Each path below is one point turned by a fixed rotation once a step. After each direction that follows a path, write how fast that rotation turns it, in deg/step (0 if it stays still).
Each turn is a multiple of 5 degrees from 10 to 175, or 0.
Each row of a path follows its step; steps can be skipped.
path 1
step 0: [-15  13 -10   1   6  -5  13  -1  -3 -10   5  -7   3   3  -3  -8  24 -19
   6  -4   5  -1   4   6  23 -14  -4  17   4   9  -3]
step 1: [  7   6   6 -13   4   0  -1   7   7 -14  -1   5 -22   7  -6  14  19  -2
   6  11   3   2   3   2  14   6  18 -12  -7 -17 -11]
step 2: [  1   8  -6  -1 -27 -22   6  -3 -10  -2  -4   1 -17  -8   9  -4   3   3
  15  15   3  -6   3  -1   7  10  -3  17 -10   8   1]
step 3: [ -5  13 -10   8  13   2  11  -1  -9 -12   2 -11  -5  16   4   2   1  -6
  14  -6   9  15   3   0  25 -12 -13   2 -13  -6 -10]
step 4: [ 12   0  -8  -9   6 -13   3  -1  -1   0   8   2 -15   7  -8 -10  20  -1
   5  16   0  12 -10 -13  -1  17  14  -3  -2 -14 -19]
step 5: [  0  22 -16   8 -18  -5  -3   1   0  -6   1  11   4  -1 -10  -8  17  -5
  15  10   9  -3  -1   8   8   2  -2  21 -10   9  11]
step 6: [  0   0 -12   0  15   5   9  -7  10 -16   0  -4 -16  -1   6  21   8 -13
  23  -6  -3   6   0  11   9  -8   4   5 -13 -13 -11]
step 7: [  8  -3  -5 -23 -15  -8  11  -1   6 -13   3  -5 -23   5   0 -14   3   0
  -1   8   7  11  -1  -8   5  19   8  18   0   0  -7]
step 8: [ -8  16 -21   3   1  -6   3   7 -20 -18  14  -1   2 -13  -9  -2  10   4
   6   1  17  -2   6   8  22  -7  -3   7  -5   6  -1]
step 9: [  7   2  -9   3  10   2  18   9   0 -16  -7   2  -7   7  -1  11   8   5
  19  13 -10   5   8 -10   0   3  16  -6 -17 -19 -11]
step 10: [  7  13 -18   1 -25  -8   0  -9   3   0  -1  -6  -9  -4   5 -10   1   6
  16   5   5  21  -5  -4   2  21   4   8  -6  11   0]
step 11: [  3   4 -29   7   7  -2   7  -2   0 -17  12   6   3   3  -1  -5   7 -14
  11  -8   3   9   4   3  15 -24  -7   8   5   0 -12]
Speeds:
[ 1  4  6 -3  0 11  3  1 -4  2  0 -3 -6  3  1  1  1 -1  2  0  0  4 -2  0
 -7 -1  7 -2  2 -3 -6]	130
[-7  5  1  0 -1  4  5  5  4  4 -6 -6  2  1  1 -5  2  1  0  0  1  1 -1 -3
  2  6  0  6 -1  5  6]	145
[ 0  0  1  0  4 -2  2 -6  1 -3 -2 -2  1  1  2 -7 -3  5 -6 -1  0  3 -8  2
  6 -3  0  4  5  0 -7]	95
[ 0 -4 -2  1 -2 -6 -2  1  4  1 -8 -2 -3  1 -1 -1  1 -2 -8  2  5  6  1  3
 -4  6  4 -5 -3 -2 -2]	130
[ 1  0  6 -6  6 -3  6  1  6 -1  1  0  3  1 -2  2  4  3  2 -3 -6  6  2  3
 -1  1 -4 -5 -6  0 -2]	130
[-4 -4 -1 -7  0  1 -2 -8  0  2 -4  3 -3  1 -6  1 -1  5  2  7 -6  1  1 -7
 -1  4 -1  2  4 -2  2]	135
[-3 -3  5 -9 -2  0  2  2  4 -6  0  0 -7 -5  0  5  0 -2 -4 -2  2 -6  3  6
  3 -1  2  5  3  1  2]	60
[ -4 -10   7   3  -2   5   3  -1  -3   3   0   9   6  -3   2   0  -2  -2
  -2  -3   2   2  -4   1   2   4   0  -3   1  -1   2]	0
path 2
step 0: [ -2  -4   5 -25  -6   8   4   3  -8  22   5  -3   9  21 -12 -10   2   0
   6  -3  13  -1 -19   3  -5   3  -1   8  -5   3   1]
step 1: [ 11  10  18   0  12  12   0   9   5   8  -6  -4  -3  20  -7  -8 -13  10
  -5  16  -7  14 -11  -9   1   2   5  -7  13  -2  -5]
step 2: [ -2  -8 -12   3   6   0   0  -2   2  -9  -4 -10   2  12  -2   8  -5   5
 -19  16 -15   0   6 -12 -27  15   6  -9   6   5   1]
step 3: [ -6  -2 -11   1  -9 -10   2  -5 -16  10   6 -20  10   0  11  19   3 -12
   0  12   6   1   3  11 -10  -8  -3 -14  11   7 -10]
step 4: [  9  13  -3  18 -10  -2 -19  12  -8   2  10   3   1  -8  10   6   0 -10
   5  12  -8  12   9  -1  12 -19  10  -3  -4  -8  -8]
step 5: [  4  -4 -24   0  -3   4 -16   6  -5 -15   3  11   3   1  -9   0  15  -1
  11  -5  -3  -7  17  -9  10   0  12   4 -12   9  13]
step 6: [  0  13  -9 -16  13   3   0  -1 -18  10  -3  10  12   3  -8   0  11   9
  14  -9  17  -5   6  11  11   2 -13  -1   5  -3  13]
step 7: [  3  20  15 -14   3  11  -6   1   5   1   9  25  -9   7  -8   6   1   5
 -10  -2  -2  12  -8   6   3  10  -7  -2   3 -22   2]
step 8: [  1  -7   3 -14  -4  13   5  -8  21   5  -2  -5 -13  10 -11  15  11  -4
  -4  -9 -14   3 -10  -7 -12  14  10 -11  -4   3  12]
step 9: [  8  -4   4  -8   4  -6  11   2  -2  31  -9 -18  16  -2  -3   7  -4  -5
   3  -3  -5   6  -9  -4 -24  -7   1  -1   1  -1   4]
step 10: [  8  -8   9   2 -11   4  -8  13  -5   0   6   1  20   7  -1  -5 -10  -9
  -8  17 -12  17  -5  -6  -9 -10   3  13  11   4 -16]
step 11: [ -3  -3 -13  17  -5  14 -11  -8  -4 -10  -7 -14   5  17  -2  -9   6  -4
   5  18 -14   2  13  -3   5   4   4  -2  10  18   2]
Speeds:
[ -1   0   1  -4   3   5   2   2   1  -1  -3  -2  -4   2  -3   1   0   2
  -3   5  10  -5  -3  -2   2   2   5   0   0 -10   3]	55
[ 4  4 -4 -7  2  6 -5  0 -5  5  4 -1  3  4 -4  5  4 -3  2  6 -5  4  2 -2
 -3  0  1 -3  0 -1  1]	0
[-11   1  -1   5   4   1  -2   4  -7  -2   4  -3  -1  -2   2   1  -1   3
   5   3  -2  -1  -6  -3  -3   1   4  -1   1   2  -4]	40
[ -4  -3  -1  -1  -1   4   1   2  -3  -1  -4  -4   0   0  -5  -2   2  -2
  -2  -1  -6 -10   5   8  -4   3   2  -3  -6   2   4]	120
[ 1 -2  1 -1  0  4  4 -3  1  3 -2 -6 -1  2  1  1  4 -1  9 -1  3  0 -1  3
  7 -1  0 -6  7  7  1]	135
[ 2 -1  6  1  6  0 -4 -1 -2 -9 -1  2 10 -1 -4  0 -4  0  0  3  2 -1  0  2
 -1  5 -3 -1  5  3  6]	80
path 3
step 0: [ 11   9 -13  -4  14  -8  -6   8   9  -1   0  15   6   5  14  11  20   2
  11   5   3 -15  -2 -15   6  -8  10  11  -9  -5   6]
step 1: [  6  -4  -1   3  27   1   9  12   2  -1 -14   5   9   6  -5   0  15  -6
   8  -1   4 -20 -21   7   9  -5   2   5   6  10  -4]
step 2: [ 19   4  21   8   5   7  20   3   2  -5 -18  10  12  -1   4  -6   4  -5
  -1  -9   1  -4  -1  20  -7  10   1  -3   8  12  -4]
step 3: [ 25  12  20  12  -4   2  -1  -5   3  -1  -6   9   5  -5  22   6  -2   2
  11   0  -5  -2  12  -5  -8  12   7   6  -2 -14  -4]
step 4: [ 10   4   2   9   6  -6  -9   1   5  14  -6  -2  11   0   5  15  12  -2
   5  15   2 -17  -4 -13   0  -5   7   8  -3 -27 -11]
step 5: [  0  -3   4  -1  12  -1   2   9   5  25 -13  -1  15   1  -9  12  25  -3
  -2   8  14 -11  -4  17   1  -6  -3   1  -2   2  -1]
step 6: [ 10  -7  16   0   6   2  -4   4   4   5 -13   2   3  11   7   5  10  -3
   6  -6  -1  -5  19  30   1   9  -2   5  -1  19   7]
step 7: [ 20 -10   6  11  -6   0  -4  -9   0 -15  -7   3   2  22   8   4   3   2
   7  -3 -11 -11  16   7   0  11  17  11  -5 -10  -4]
step 8: [ 12 -10  -2   8  -8   4   8   4 -12   6 -11   2   8  12  -3  10  18  11
   7   6   2  -2 -10 -12   6   6  17   1  -6 -22  -7]
step 9: [ -1  -1  12  -2  -4   2  -1  24  -8  18 -24  -4   1   1   3  10  20   0
   2  13  -2   4 -12   4  10   5  -3 -10  -1   2  -5]
step 10: [  1  17   8   2  -7  -6  -7  11  13  -5 -17   0  -4   9   8  13  11  -9
  -7   9 -12  -6  13  19   2   7   2 -12  -1  14   0]
step 11: [ 11   7 -10   6  -2  -8  -2  -3  13 -11  -5  12  -3  18  -1  22   6  10
   7  -2   2 -15  16  -4  -2   9  18  -3   1   5   7]
Speeds:
[ 1 -1  7 -5 -3  0 -3  2  1 -2 -4  5  1 -4 -2 -2  1 -5  1  0 -6  7  4  0
 -6 -1 -1  2 -8  5  1]	100
[-4  3  0  1 -5 -4 -5  6  4  4  2  2  4 -5  0  6 -6  1 -2  6  5 -4  5  0
  1 -3 -1 -3 -3  2 -3]	65
